M: several groups of rows, each row roughly a mix of its group's hidden directions
M (106 x 10)
[[  9  -9  29 -34  -2  20  14 -20 -25  54]
 [ 21 -25   2 -46 -55   0   2  -2  -3  21]
 [  7 -33  35   0  44 -25 -15 -12  12  35]
 [ 32  -9 -31 -37  21  34  12  16 -35  -1]
 [-26  17  29  44  28 -31 -29   5  18  -1]
 [ 23 -36  -8 -19 -12  -4  23 -12 -53 -28]
 [ 66  -9  10  -9 -20  12  -4   0  34 -20]
 [ 18 -27  31   7  31  -1  15 -28 -35  39]
 [ 23 -10  30  -3  54 -29  -2 -10  -5  36]
 [ 21 -43 -22  -6 -26  33 -24  23  20  24]
 [ 41 -17  33  13  26  -5  34 -24 -30 -10]
 [ 49  -6  29  22  22   2  28  12  36 -14]
 [ 44 -18   4   7  44  13  29 -18  30 -12]
 [ 33  -6  -2   8  43 -20  39  11  17  35]
 [ 46  10  50  14  17 -15  28 -18  10   0]
 [-15  37  24 -40  10  26 -10 -27 -16  32]
 [-15   8  34  46   8 -46 -22 -13  12 -11]
 [-39  18   8  20  36 -38  25   6  31   7]
 [-30  44 -11  26  25  22 -16  18  36   7]
 [-18  23 -17 -20 -22  64   0   3  -1  22]
 [  5  -9   1  44  43 -12  -9 -30 -30 -27]
 [ 23 -15  30  -3  60   1 -29 -22   6  -3]
 [  5  27 -14  -4 -31  14 -25  22  58  -3]
 [ 37  15 -17  16  28  14  45  27  25 -16]
 [-22  24  24  30  43 -46   7   0  -1 -15]
 [-10  26  32 -32 -33   5  28 -28 -28  18]
 [ 28 -27  19 -38 -27  16  10 -25 -28  29]
 [ 16  -2  11   9  54 -32 -23   4 -24  35]
 [  4 -14 -31  32 -65   2   1  -1  10 -14]
 [ 19 -18   5  34 -36   5 -31   7  47 -16]
 [-19  -7   1  19  50 -24 -32 -31 -30   4]
 [ -7  -8 -34 -25 -25  42  12 -21  13  40]
 [ 20 -24  23  38   3 -44 -21 -15 -21 -27]
 [ 16 -26 -24 -15   2  54 -31  16 -21  19]
 [ 39  12 -28 -41  -9  37  13 -18 -26   3]
 [-38  -8 -17   5  16  13 -60   6 -23 -16]
 [ 52 -25  -7  23 -11 -16   5 -48   5  12]
 [-18  34  -9  -2 -45  16   0  39  31 -18]
 [ 13  17 -11 -16 -20  27  60 -10   1 -32]
 [-12  38  17  -9   0 -24  12  55   5  31]
 [-45   7 -12 -16 -37  21 -37   8  31  -6]
 [  2   7   8  39  54 -11  11  31  31   2]
 [-29  11 -11  12  17 -36  -5 -13 -30 -52]
 [-26   7 -16 -25 -49  20  46  -8   3 -11]
 [ -6  13  11 -16  27 -39   1   6 -25  56]
 [-12 -46  -7  33 -41   4 -27 -12  -6 -27]
 [-36 -11 -10  -6 -13  56 -28   1   0  33]
 [ -4   5  28  45  31 -27 -41  18  12  -7]
 [-38 -10 -10  -7  36   5 -57   6 -18   4]
 [-17   2 -33 -22 -44 -13 -45  -9   4 -26]
 [ -1   7   5  20 -57  13 -30  12  29 -31]
 [ -3 -35   2  33  13 -32 -21 -38 -33  12]
 [-18  30  30   8 -39   3 -18   8  50   1]
 [-24   4  10  42  41 -44  -1 -21   7  11]
 [-35  26   6 -17 -27   2 -47  -2 -38  -8]
 [  0 -14 -20 -27 -47  45   2 -26 -10  17]
 [  6  -1 -71   4   9  23  23  -2  23   2]
 [-17  65  14  -6  30 -12  19 -16  -8 -11]
 [-37   6  40  -5 -17 -24 -41  27 -10  17]
 [ 27 -40   4  19  14 -49  11   5 -23 -28]
 [ -4  20 -17  11 -18  27  43  37  16 -36]
 [ -9 -26 -57  -5  34  26  -7 -26   6   2]
 [ 24  14  -6   7  20 -14   5  30  55  35]
 [  2   4  12  28 -20   6 -30  43  48 -18]
 [ 20 -15  21  -5  61 -16 -14 -25 -19  21]
 [ 42 -39   6  28   9  14  40  -4 -23  -9]
 [ 20 -14  -5   9 -39   0  50   9 -13 -41]
 [ 38  -8  22  10  35 -15  38  13  32  21]
 [-35 -36 -35   2  21   0 -32  18  -8  34]
 [ 16  -2   1 -21 -68  -3  23 -17  23  -7]
 [-58   9 -28 -23 -18 -27 -20   8 -15 -11]
 [ -6  -5  19   6  55   7 -14 -28 -28  37]
 [-37  15  28  39  33 -21 -24 -15 -20  -6]
 [-10  -7 -27  -4 -28  33  30   5  51 -20]
 [  0 -20 -39   5  56  14  -3   2 -14  35]
 [-32 -22 -28   6  -6  15 -55   3  32  -1]
 [ 38 -30  21  21  36 -44 -10  -5   9  -2]
 [ 15 -46   6 -34 -31 -31  21   1 -27   9]
 [-22   7  28 -17 -14  33 -21  52  -5 -25]
 [-42   7 -18 -22 -34  24 -19 -18 -28 -28]
 [-17  11 -13  44  41 -16 -30  17  32  -7]
 [-34   7  -3  38   8  22  21 -28 -47   7]
 [-39  16  18  15  52 -14   0  -6 -14  34]
 [-28 -27  18 -12  -1 -16  31  39 -24 -38]
 [ 32 -36 -26 -11  -5 -19  34 -33 -31  -4]
 [ -9   7   2 -58 -41  16   1  10   7  34]
 [ 38 -36 -12 -18 -30  26   9 -17 -32 -22]
 [ 27 -25 -34 -29 -22  18  28 -29 -30   6]
 [-17 -33  36  16  20 -13 -56   8   0   1]
 [ 15 -50 -28  33  -7   0 -26 -37  -1  -3]
 [ 28 -10 -11   1 -30  -1  39  27  13 -48]
 [-42  24  26   1  25  13 -14  50   9  -8]
 [-15  39  -9 -19  -3  54 -19   1  17  30]
 [-15  -7  12 -23 -65   1  31  -8   6 -20]
 [-11 -18  13 -22  -9 -43 -37 -29 -15  35]
 [ 29 -11 -47  18 -24   0  39 -29 -16   0]
 [-44  29  12 -13 -37  -8 -29  28 -24   4]
 [  8  -8 -44  -7  12   7  55 -25 -24   8]
 [-22  46 -11  -2  15  21  -3  36  42 -12]
 [ -8  10  17 -64 -16  11  -5 -13 -15  37]
 [-28   6  12  41  41 -32 -14   7  28  17]
 [-18  20 -10   6 -26 -14  23  49  44 -11]
 [ 21  20  -3 -11  17 -46  51 -11  -4 -22]
 [ 34 -43   2 -11 -31  -8   2  42  11 -25]
 [-38  31  25   3 -16 -16   0 -10  13  53]
 [-14   9  -9  30  55 -38   9  -9  18  23]]

one row of each group, then the others: which group is each in?
[ 20 -14 -33 -16  47  -9  32  36   7  12] : (123)
[ 12 -20 -22 -18 -20  45  18 -11 -43 -23] : (14)
[-38  42 -13 -49 -23  14   1  -3   3  11] : (114)

[ -4  49  36   0 -14  -4 -16  43 -14 -23] : (114)
[ -6  12  -5   7  -9 -52   5  20  19 -53] : (14)
[-27  22   4  31  54 -31   2   1  19  16] : (123)
[ 28 -41 -27 -12 -23  21   1 -31 -37   7] : (123)
[  7 -23   7 -11 -40 -27  38 -25 -24 -31] : (123)
[-18 -31 -12  18 -51  -8 -40 -14  19  11] : (114)
[-32  20  -9  45  46 -15 -26   4  13  -4] : (14)
[ 38 -28  11  37  21 -34   1 -18  -9 -31] : (14)
[  6  13  -6  -1  42 -33  36 -23 -39 -16] : (123)
